Look-ups in named tables: a row name and a column name give one cell, copied from the table.

bebubed
fields: buf, tobim, dosi, rotozo, tiv, bikal, bevolu
fip: [2767, 5654, 5812, 6482, 6441, 6517, 5744]
lololod: [4417, 3731, 4714, 7218, 5324, 5593, 6877]
buter: [3986, 2851, 3620, 4679, 4008, 3688, 5930]
foza: [2384, 6643, 8860, 4499, 7722, 5909, 6786]
rima: [6524, 7135, 4772, 5141, 5014, 6206, 1858]
lakebi: [6560, 7526, 5412, 7053, 5597, 7706, 4713]
fotab: [4935, 5486, 3592, 5600, 4631, 5505, 4425]
vup: [6363, 6172, 4049, 5544, 4731, 6044, 3763]
liru: [4597, 6027, 7299, 4872, 6525, 5551, 6972]
dep: [2710, 3994, 5112, 6150, 5338, 5650, 4902]
mig: [6939, 6586, 4886, 2869, 4401, 4166, 2575]

What is the tiv of vup in bebubed?
4731
What is the bikal of liru in bebubed?
5551
What is the rotozo of fotab in bebubed?
5600
What is the tiv of rima in bebubed?
5014
What is the buf of dep in bebubed?
2710
What is the dosi of rima in bebubed?
4772
What is the bevolu of liru in bebubed?
6972
What is the tiv of dep in bebubed?
5338
What is the buf of rima in bebubed?
6524
What is the tiv of fotab in bebubed?
4631
What is the dosi of lakebi in bebubed?
5412
What is the tiv of lololod in bebubed?
5324
What is the dosi of foza in bebubed?
8860
What is the tiv of buter in bebubed?
4008
What is the buf of foza in bebubed?
2384
Which row has the largest dosi? foza

zev =
columns: lozefip, pagagi, kilub, nen, nelenum, farel
fup: [118, 46, 202, 146, 92, 145]
sen: [67, 84, 189, 134, 92, 60]
zenadat: [131, 40, 199, 133, 100, 157]
maf: [131, 43, 181, 82, 127, 165]
vuluto: [89, 103, 169, 116, 83, 44]
fuge: [131, 53, 160, 51, 159, 153]
zilig: [73, 97, 182, 127, 86, 50]
novovo: [194, 138, 186, 126, 189, 80]
luretog: [114, 108, 160, 104, 71, 35]
gerisa: [128, 50, 169, 60, 145, 161]
dut: [126, 40, 201, 136, 98, 157]
kebo: [153, 120, 149, 93, 64, 41]
nibe: [157, 120, 148, 90, 65, 40]
zabelut: [123, 42, 202, 140, 97, 153]

lozefip of maf: 131
lozefip of novovo: 194
nelenum of zenadat: 100
kilub of sen: 189
farel of fup: 145
farel of sen: 60
nelenum of gerisa: 145
kilub of maf: 181
kilub of zenadat: 199
Which row has the largest pagagi? novovo

fof:
	tur	pape	kebud	dafemo	tovofa	sidop
depal	4351	-1747	5185	-5061	-885	6612
lusi	-329	1426	-649	-6331	445	1392
sopiri	1654	-2318	3359	-2591	1169	3931
kadez	-1716	2265	-2020	-6667	352	-2450
vesem	-3662	-1629	-3422	1071	1845	-6310
metegat	121	-1360	43	461	51	4241
mapa	120	-414	-2100	-4476	-3537	-1910
zatolab	-1265	-739	-2570	-3520	-2257	-4485
rim	-1404	-3026	-670	387	2602	-1515
miz	762	-1014	-2947	4431	-3686	6882
datot	-479	-2637	-3630	843	-3869	-2441

lusi, dafemo => -6331
kadez, tur => -1716
miz, tovofa => -3686
lusi, pape => 1426
miz, dafemo => 4431
zatolab, sidop => -4485
sopiri, sidop => 3931
sopiri, dafemo => -2591

fik:
|  | kenisip | lud |
|---|---|---|
| sukeg | 138 | 171 |
| naloti | 17 | 198 |
| tevi | 50 | 151 |
| tuneg | 12 | 115 |

tuneg, lud -> 115
naloti, lud -> 198
tevi, kenisip -> 50
sukeg, kenisip -> 138
tevi, lud -> 151
tuneg, kenisip -> 12
naloti, kenisip -> 17
sukeg, lud -> 171
Which row has the largest lud? naloti

dezi =
cols = nopune, fofiri, gubunez, sibide, vam, mub, ralopu, laliro, punu
gafo: [35148, 14781, 23011, 20728, 35989, 40019, 30284, 20270, 19578]
vesi: [96589, 73486, 40463, 84874, 28430, 15880, 65275, 30088, 57729]
pur: [55435, -53662, 43701, -24504, 43327, 20165, 19348, 53565, -41424]
suzapot: [37478, 28381, 56601, 51841, 19131, 22439, 48740, 29888, 27196]
lepagin: [50819, -17141, 51547, -5897, 28761, 35364, 37452, 43751, -3522]
sif: [33087, 21684, 36315, 29680, 39033, 35411, 27069, 34185, 28735]
moz: [9699, 58311, 27109, 38445, 53208, 37908, 30666, 29390, 35374]
zugab: [36439, 33778, 24791, 31703, 32929, 48957, 25541, 35439, 34524]
fifizaf: [34197, 17842, 22733, 47832, 39227, 23232, 36829, 34300, 21022]
fibu: [49572, 25249, 29034, 26531, 23694, 27079, 24629, 70433, 10069]
bozagod: [-13788, 53114, 18294, 22646, 47740, 55538, 12851, 31052, 57791]
pume: [86003, 65296, 50152, 96057, 1776, 24641, 55386, 50788, 55295]
sor: [64319, 51432, 42709, 42030, 20263, 38659, 28885, 48858, 50439]

What is the gubunez of fifizaf in dezi? 22733
What is the fofiri of fibu in dezi? 25249
What is the mub of sor in dezi? 38659
What is the ralopu of bozagod in dezi? 12851
What is the ralopu of fibu in dezi? 24629
What is the fofiri of pume in dezi? 65296
What is the fofiri of vesi in dezi? 73486
What is the nopune of sor in dezi? 64319
What is the vam of fibu in dezi? 23694
What is the vam of suzapot in dezi? 19131
What is the laliro of lepagin in dezi? 43751
What is the laliro of vesi in dezi? 30088
What is the mub of pume in dezi? 24641
What is the sibide of lepagin in dezi? -5897
What is the sibide of pur in dezi? -24504
What is the mub of lepagin in dezi? 35364

kadomi.tsv
	gusona	rutelu	lefizof	mit
fufe	6426	3597	4943	4123
dobi	4506	5171	4539	5886
palazi	7920	2457	4939	3141
sumit	6489	3812	4324	5247
bub	5724	4596	3895	7544

dobi, rutelu => 5171
bub, gusona => 5724
sumit, rutelu => 3812
palazi, lefizof => 4939
bub, rutelu => 4596
sumit, gusona => 6489
fufe, lefizof => 4943
bub, lefizof => 3895
sumit, mit => 5247
dobi, lefizof => 4539
fufe, mit => 4123
palazi, gusona => 7920
fufe, rutelu => 3597
sumit, lefizof => 4324
palazi, rutelu => 2457
bub, mit => 7544
fufe, gusona => 6426
dobi, gusona => 4506
Row with the largest rutelu: dobi

rir =
         keregel  zoti  supagok
tovok       2724  2478     9251
lol         4814  5504     8751
nozel       2069  8726     8889
rab         8510  7769     5258
girakap     4172  5180     1283
bos         4661  7627     2131
gam         5047  7906     6269
finofod     2130  8453     1626
tolu        8076  4328     5859
rok         5251  7397     2068
segulob     1749   357     3147
vilet       3917  4160     8973
bag          835  8528     5572

What is the zoti of segulob in rir? 357
What is the keregel of nozel in rir? 2069
What is the supagok of lol in rir? 8751
What is the keregel of finofod in rir? 2130
What is the supagok of bag in rir? 5572
What is the supagok of nozel in rir? 8889

Table sogubu
columns: fezabo, zusako, pup
fet: [117, 157, 197]
vovubu: [131, 152, 132]
puf: [97, 191, 145]
sofetel: [185, 106, 195]
duf: [84, 158, 180]
petol: [199, 120, 197]
vopig: [59, 137, 79]
bogeli: [148, 190, 98]
gikub: [241, 152, 106]
lopo: [195, 158, 111]

gikub, zusako => 152
vovubu, pup => 132
vopig, fezabo => 59
lopo, fezabo => 195
puf, pup => 145
vovubu, zusako => 152
fet, fezabo => 117

mef.tsv
	tuso	tez	gapilu
fufom	47	44	46
biru	49	6	78
ful	4	29	17
savosu	52	33	60
lan	21	34	28
lepo	47	45	46
bupe	50	45	43
pepop	45	44	44
vezig	50	45	49
pekimu	57	38	59
san	62	46	46
fatoma	51	7	78
vab	41	56	33

What is the tuso of savosu in mef? 52
What is the tuso of lepo in mef? 47
What is the gapilu of lan in mef? 28
What is the tez of pekimu in mef? 38
What is the tez of fufom in mef? 44
What is the tez of bupe in mef? 45
What is the tuso of pekimu in mef? 57
What is the gapilu of vezig in mef? 49
What is the tuso of lan in mef? 21
What is the gapilu of vab in mef? 33
What is the tuso of biru in mef? 49
What is the tuso of pepop in mef? 45
What is the tuso of fatoma in mef? 51
What is the tuso of bupe in mef? 50
What is the gapilu of fufom in mef? 46

Table sivubaz
,fid,venu,kipup,fup
pugina,-5.41,-2.58,-5.23,5.04
zesami,4.42,3.50,-4.20,-6.49
tuforuf,1.12,3.11,-6.13,-6.17

zesami, kipup -> -4.20
pugina, venu -> -2.58
zesami, fid -> 4.42
pugina, kipup -> -5.23
tuforuf, fid -> 1.12
pugina, fup -> 5.04
tuforuf, kipup -> -6.13
zesami, fup -> -6.49

nug:
	nezesa	vapi	mus	rakora	gebun	ber	sep	tigidom
tevova	99	206	100	154	166	214	187	202
puf	226	44	165	107	52	165	124	147
foge	142	169	138	147	155	186	144	156
zuv	141	168	140	89	121	178	166	126
gaved	149	149	152	155	93	154	205	164
vizep	167	148	164	154	180	130	151	140
rem	182	156	148	179	197	145	82	178
bet	133	219	127	163	191	132	151	59
lidone	182	75	175	116	104	151	173	191
betaki	163	163	155	202	136	131	192	161

tigidom of rem: 178
ber of foge: 186
rakora of puf: 107
gebun of betaki: 136
nezesa of puf: 226
tigidom of foge: 156
rakora of bet: 163
ber of rem: 145
vapi of foge: 169

